One vector is turned by the same rotation once a tick. Each row is the vector after some number of ticks, and that number follows the row.
The counts run from 0 to 114.
[114 147 119  80  95 142 111 148 105 133 192 154  84 131  86 145  96 155
 140  77 153  99  98 107 147 131  99 120 121 167 164 136 140 130 109  97
 142 102 155 143  88 106 123 138 176 146 137 103 124 150  96  95 143 142]  40
[ 91 145 107 129 102 138 149 183 187  99 121 153 131 181 103 111 117 158
  98 122 171  70 105 113 113 120 104 109 141 147 118 142 155 154 149 109
 103 117 176 143 164 136  95 112 141 146 161 148 155 118 115 147 106 121]  61
[108 140 112  89 105 142 112 133 106 118 190 151  84 145 117 154 101 159
 136  85 155  87 103 120 154 153 102 101 140 151 147 127 136 109 106 100
 134  84 152 133  95 119 121 142 157 138 138 106 135 169  64 109 160 137]  42
[104 100  94 132  98 100 125 134 125 138 145 177 123 137 105 138 101 148
  78 104 157 105  83 117 161 148  81  96 158 194 130 155 138 151 116 112
 117 121 182 158 146 134 110 141 172 133 124 103 153 132 107 146 116 126]  50
[ 92 143 105 117 112 136 141 165 177 116 131 151 125 194 118 107 122 157
 106 126 174  62 103 127 132 120 103  79 152 131 118 122 148 138 120 103
 101 101 164 150 166 139 106 121 126 155 151 162 170 128 101 140 123 124]  59
[134 104  99 131  93 102 138 136 140 150 137 167 104 157 103 130 112 143
  87 120 153  98  71 119 150 154  81  89 150 198 145 159 165 135 121 111
 120 132 169 163 148 137 116 141 165 120 126 116 136 138  78 140 112 133]  52
[ 80 135 152  77 124  94 138 143 149 136 122 103 136 117 133 136 108 112
  90 117 130  80 100 111  77 108 111 103 138 121 156 122 192 132 138 112
 125  77 162 109 158 174 104 141 149 130 175 175 129 135 100 131 157 127]  86
[ 64 109 116  86 111 104 151 116 203 107 139 166 132 100  82 128 125 145
 130  97 128  98 133 104 125 103 141 124 159 154 133 120 172 109 110  92
 125  97 136  81 141 129 152 101 133 126 135 156 120 139 119 166 122 125]  6
[ 89 125 148  85 126 104 149 149 144 136 124 108 140  97 128 142  97 125
 119 109 150  87 106 115  95  87 113 129 152 130 159 119 193 138 167  92
 122  87 180 107 136 185  95 147 156 136 172 168 124 116 114 126 146 127]  88
[ 68 137 127  70  84  90 113 153 169 141 142 136 129  97  97 135 154 119
  90  85 107 101 116 116  70 111  91 102 152 148 164 130 163 116 107 120
 124 105 145  83 152 131 140 111 154  99 145 151 124 140 110 151 136 141]  10
[ 99  95 120  96  87 119 156 149 133 125 152 144 129  60 127 157 100 126
 143 112 166  86 116 119 143  93 124 141 171 142 156 120 187 123 161 108
 143  91 165 106 135 194 123 128 131 118 167 140 117 101 118 116 152 123]  91
[ 96  91 101  92  73 130 155 140 136 119 167 146 123  69 113 140 116 117
 145 128 166  77 105 118 132 112 136 138 159 149 144 131 190 118 144 144
 145  89 155 113 147 182 140 122 133 101 161 133 110 114  81 118 155 137]  93
[ 75 130 150  84 117 111 111 136 151 103 152 142 118  80 129 172 127 142
 115 124 156  85 131 142 142 131 107 110 188 130 137  93 160  87 134 115
 151  97 172 100 125 201 124 125 145 117 138 153 115 136  81 131 142 133]  17
[ 75 108 109 129 139 118 112 109 130 102 142 145 132 147  97 133 101 154
  94  98 155  86  93 116 145 135 118 122 149 173 104 138 118 147 125  95
 113  85 189 145 128 132  98 142 187 152 127  98 156 159  86 154 120 136]  47
[ 85 117 115  92 115 115 178 118 211 103 127 160 127 112 105 142 115 165
 128 116 125  95 139 107 132 116 139 121 151 162 142 133 192 102 138  90
 115 108 142  73 125 128 128 106 131 126 143 168 101 140  98 165 123 131]  4
[110 150 119  63 137 128 121 123 116 120 141 141 138 137  97 115 111 147
 103  97 126 118  87 113 118 109  87 108 146 167 173 151 177 152 114  81
 113  88 167 139 117 107 111 135 192 146 113 127 134 180 100  98 135 142]  113
[ 55 110 155  81 132 113 120 130 139 117 140 142 143  67  82 144 121 117
 111 155 146  94 100 118 107 122 138 130 163 147 106 134 165 124 127 153
 145  95 187 133 159 182 122 131 166 110 134 130 114 135  95 123 116 151]  21
[ 82  99 110  81  96 140 144 128 130 130 173 122 118  79  90 116 123 103
 144 123 150  74  86 110 109 105 149 142 147 151 128 134 175 122 135 155
 134  87 147 118 146 163 147 119 145  96 159 133 108 121  67 121 149 158]  95
[ 91 120 147  94 110  74 141 108 182 142 139 146  81 105  82 156  99 122
 113 120 109 117 118  81 143 136 126 119 149 163 149 120 195  95 121 106
 148 110 138 115 153 157 139 128 144 120 160 141 101 124 105 172 126 123]  80
[ 74 114 115  73 111 146 140 124 119 142 184 118 123  86  85 108 120 108
 143 120 146  78  82 115 102  99 149 138 149 150 131 127 164 126 129 153
 125  95 152 124 140 158 145 124 149 109 154 140 115 118  68 124 139 167]  96
[ 84 124 101  93  68 137 162 196 177 137 149 181  78 151  74 135 102 145
 136 103 168 113 122 114 147 132  97 126 155 153 149 134 172 127 125 128
 117 149 126 126 131 122 134 105 116 130 160 119 133 122 105 153 120 127]  66
[113 127 140  54 103 127 144 147 114 168 164 137 119  74 135 136 106 128
 102 151 151 107  95 115 124 122 100  77 150 163 136 149 194 130 117 148
 132 112 178 156 118 155 118 140 135 122 137 153 111 127  95  84 132 152]  26
[ 72 120 147  89 117 113 113 134 151  92 144 146 127  75 126 169 133 142
 111 141 158  76 128 140 132 131 114 115 181 132 121 106 162  88 140 131
 148  88 177 105 133 198 124 126 143 114 138 145 110 136  78 133 140 138]  18
[ 51 143 118  86 100 101 147 133 181 141 138 148 127 103 138 154  93 146
  73  85 123 120 146  95 134 135 100 106 154 158 125 118 146 120 141 118
 104 123 165 108 127 139  97 119 130 146 165 144 133 124 120 196 125 121]  75
[ 76 112 118  89 113 107 170 115 208  99 129 162 132 112  88 137 118 154
 133 108 124  98 139 103 129 106 144 126 155 161 134 128 188 105 123  85
 122 102 142  74 131 125 139 106 135 127 142 162 105 138 109 171 119 130]  5
[115 155 120  65 137 132 125 123 114 130 144 143 141 136 101 122 109 157
 105  95 143 109  89 126 135 110  74 107 154 166 179 142 178 143 123  73
 111  92 169 138 108 115 107 135 182 146 107 132 142 177 104  99 136 138]  114
[ 67 109 150  62 121 113 129 146 120 154 150 140 135  59  84 133 110 120
  97 138 152 108  98 120 117 108 122 113 167 152 119 136 171 149 116 157
 138 112 190 150 147 170 125 137 159 123 131 133 112 131 119 111 115 154]  23
[110 149 106  81  72 145 112 141 131  94 188 162 147  98 107 124 124 138
 113 109 141  72 109  84 106 116 135 112 113 169 111 161 139 153 114 125
 138  68 190 146 134 120 124 112 164 137 152 120 137 130 117  97 130 136]  35
[ 95 145 109 121 107 138 150 174 187 102 127 155 129 191 115 105 119 156
 101 119 170  68 101 121 118 119 100  94 149 136 117 135 154 150 137 106
  97 114 170 140 163 139 100 116 130 150 158 158 166 123 103 143 119 120]  60
[ 91 127 107  84 111 122 186 129 202 110 120 157 126 120 125 147 107 174
 117 111 130 101 142 107 129 127 124 104 150 164 145 132 196 103 141  95
 110 119 144  74 110 125 120 112 122 122 152 177 100 138  96 155 127 131]  3
[108 170 102  69 124 151 144 114 129 114 182 138 122  88 162 123 107 160
  95 105 129  88 110 114 129 118 114 106 144 174 136 122 150 130 151 138
 110 110 185 130  94 154 101 136 151 123 149 144  88 110  84 103 139 154]  102
[ 90 140 110 125  97 137 154 188 191 103 122 157 125 171  88 118 111 160
 109 113 166  82 109 109 117 115 106 125 140 157 127 147 164 156 162 110
 100 134 173 136 151 131  92 107 144 141 154 148 148 111 117 151 103 123]  62
[ 82 141 121 100  88  86 144 129 189 137 135 151 109 103 129 166 102 133
  74 110 109 118 139  86 136 154 103 111 148 179 139 127 168 109 157 121
 124 128 164 104 136 145 108 120 132 126 166 141 109 118 109 186 125 117]  77
[ 94 132 109 104 126 138 111 118 123  94 169 138 108 160 121 148 105 164
 121 101 152  78 100 124 144 163 117 103 139 157 123 128 127 115 123  98
 124  69 164 129 106 123 103 141 170 140 132 107 138 178  47 129 149 141]  44
[ 40 146 123  72 130 137 153 151 183 145 144 115  95 159  90 128 104 132
 116 101 131 106 128 104 110 137 122 121 150 131 115 115 149 103 134 125
  95 121 129 105 128 101 116 111 129 142 158 152 140 158  70 189 132 140]  71
[104 140 123  73 113 150 133 114 146 102 190 153 147  93 117 123 114 147
 140 126 159  71 120  95 145 106 154  98 140 149  94 131 151 128 112 102
 136  57 187 148 117 138 131 118 138 161 142 157 148 131 107  96 123 139]  32
[113 143 130  67 126 155 142 113 146 117 192 136 138  95 109 128 108 148
 149 132 162  75 119 101 149 104 159 101 145 149 100 134 163 117 122  97
 134  60 182 146 105 142 127 121 137 160 137 166 137 132  98  92 125 140]  31
[130 138 139  58 117 140 152 133 132 153 178 125 119  89 137 137 108 137
 127 157 150  93 107 113 129 126 122  81 141 163 126 149 194 111 136 128
 136  88 178 149 103 140 115 135 133 132 137 174 109 134  75  78 123 154]  28
[ 80 135 154  81 124 114 112 140 149 121 154 137 115  77 123 174 121 145
 118 113 153  93 132 143 146 117  93 113 190 130 153  88 160  83 136 107
 151 104 167  94 115 193 124 132 144 123 137 158 115 135  92 134 141 137]  16
[111 131 117 118 133 128 135 139 167 135 142 149  99 194  99 107 117 148
 124 127 169  70  88 128 154 113 105  80 168 138 127 119 157 123  97  93
 101 107 151 159 156 139 123 130 133 156 136 170 171 136  87 140 111 137]  57
[118 151 124  75  88 138 113 145 108 137 194 151  93 125  75 138 102 146
 138  83 146 106  96 102 127 125 105 122 116 176 165 146 147 141 114 103
 139 104 166 147  90 109 125 129 181 135 140 100 120 139 104  97 129 143]  39
[100 141 109  83  82 139 122 132 145  93 188 166 155  94 120 123 124 144
 118 112 149  72 115  90 121 115 148 106 123 159 103 149 138 144 113 117
 138  59 190 143 127 131 130 107 156 146 151 131 144 128 121  92 132 137]  34
[ 69 121 116  59 123 146 139 122 111 150 190 112 117  85  89 104 114 111
 132 111 147  82  88 119 105  93 143 126 153 150 127 122 157 131 116 153
 118  95 154 132 137 149 142 130 153 118 155 136 115 119  78 121 142 170]  97
[ 67 116 150  90 118 115 119 131 153  91 142 139 136  78 112 160 135 132
 109 149 151  78 116 132 120 132 129 122 173 135 110 116 158 101 136 141
 151  84 183 115 149 193 124 129 148 102 138 141 112 140  77 134 134 142]  19
[103 147 111  63 123 123 118 112 127 101 143 158 137 133 100 105 126 139
  88 114 109 106  82 108 104 126 107 102 138 168 152 159 168 153  94 117
 118  80 159 143 141 109 124 125 189 123 122 109 122 181  96  92 144 145]  111
[ 78 114 151  54 110 117 133 149 115 166 158 140 130  62 101 134 111 119
  96 142 152 116  96 116 117 113 115 103 164 154 127 147 176 142 108 153
 135 114 185 153 137 164 122 136 151 127 138 141 115 129 124  98 124 153]  24
[ 80 129 152  71 119  77 128 121 156 152 138 135  93 116 107 134 112 107
 105 123 119  93 107  97 120 124 115  89 153 116 150 108 184 110  85 111
 138  87 131 113 177 170 143 139 137 129 174 158 128 143 109 146 156 130]  83
[ 76 144 109  63 124 123 184 147 170 147 126 159 118 126 134 129  83 174
  96 103 148 112 122 124 130 114  96  83 154 149 159 125 177 133 115 120
  87 151 140  93 122 112 100 126 119 144 160 173 112 137 124 150 143 142]  0
[ 45 140 118  77 117 139 154 162 181 144 147 124  87 164  88 126 109 134
 125 111 141 100 122 104 112 146 121 118 151 131 117 119 156 101 127 135
 104 120 119 111 130 102 128 112 120 132 158 143 131 160  57 180 132 140]  70
[ 59 113 118  76  85  92 135 133 184 127 141 162 136  95  86 130 147 132
 111  87 121  99 125 105  99 108 118 110 162 148 140 124 163 115  84 106
 127 100 139  79 156 133 160 101 145 117 145 150 128 143 128 162 135 134]  8
[123 143 139  70 133 156 151 115 144 126 183 127 126  99 121 126 104 148
 150 143 158  83 116 104 144 108 147 101 142 152 108 139 178 116 129 101
 137  72 182 148  98 141 126 125 135 150 136 176 124 134  85  92 122 149]  30
[103 147 110  74 125 140 137  92 149  71 168 187 114  91 100 122 103 161
 127 111 124  95 113  96 169 119 146 124 155 181 128 126 163 127 108 115
 133  85 168 135 114 151 136 132 161 135 132 112  90 126 108 109 127 151]  106
[ 85 146 160  76 123 109 109 143 155 137 152 124 110  82 115 164 121 143
 118  99 148  99 128 138 133 109  84 115 179 137 163  93 166  85 136  95
 140 112 166  93 105 186 119 133 151 121 133 162 109 130  96 132 140 140]  15
[119 131 136  55 106 142 151 144 123 157 170 127 122  87 138 140 106 133
 113 155 155 100 101 115 126 130 109  81 151 164 133 153 196 121 127 138
 134  99 180 148 105 150 120 139 132 127 134 169 105 132  84  77 131 154]  27
[118 149 118  82  75 135 113 149 122 114 181 154 120 115  81 132 117 141
 120  98 130  99  97  85 103 119 122 126 101 185 145 164 144 150 128 117
 140  87 188 143 108 109 117 120 184 127 147 107 120 131 115  94 123 147]  37
[ 91  90 106  86  81 136 149 133 127 125 168 134 120  74 101 135 122 107
 145 134 151  69  95 116 116 108 145 138 153 147 133 131 181 114 143 151
 140  88 150 110 152 171 145 121 136  95 157 129 107 119  64 118 150 149]  94
[ 91 111 145  91 117 111 155 150 135 130 136 117 135  78 122 149  92 126
 124 108 154  90 110 112 117  85 112 138 158 135 164 119 194 130 170  91
 129  93 174 108 128 188  97 141 153 136 168 161 127 110 122 121 142 121]  89
[ 81 163 104  54 123 149 138 126 113 141 191 128 130  85 154 109 106 139
  97  89 141  85  97 121 118 103 112 100 152 156 135 119 140 137 121 149
 103 110 173 131 114 153 112 143 143 129 158 144 111 116  96 107 148 165]  100
[ 81 144 140  67  96  95 113 154 163 149 142 121 125 104  97 137 150 122
  87  91 109 106 111 116  67 114  84 108 144 151 170 133 163 111 120 118
 125 112 152  81 138 139 133 117 164  94 144 156 114 143 102 146 135 145]  11
[109 155 119  61 131 124 121 117 119 111 136 144 137 138 100 108 123 143
  93 105 120 113  80 110 107 124  95 106 139 164 161 155 178 156 104 104
 116  80 166 140 133 105 112 131 192 130 114 119 124 178  98  99 134 147]  112
[ 99 142 113  72  98 148 125 119 146  97 189 162 148  94 116 121 127 149
 128 122 157  65 122  91 139 109 155 102 132 150  97 140 139 143 107 113
 138  57 186 147 128 134 131 111 147 156 150 143 147 129 118  96 132 134]  33
[ 82 123 150  84 114  71 137 107 175 151 141 146  80 110  80 149 103 114
 118 124 115 115 115  88 143 126 126 109 153 144 151 113 194  98 106 107
 149 102 126 117 168 166 151 135 141 127 166 146 106 131 112 167 137 127]  81
[ 90 132 115 119  93 134 159 190 185 112 125 164 110 166  72 122 102 156
 122 111 171  92 116 114 122 110 105 135 141 158 140 149 169 155 158 109
 103 142 166 134 144 132 104 109 144 139 156 138 143 102 125 151  94 124]  63
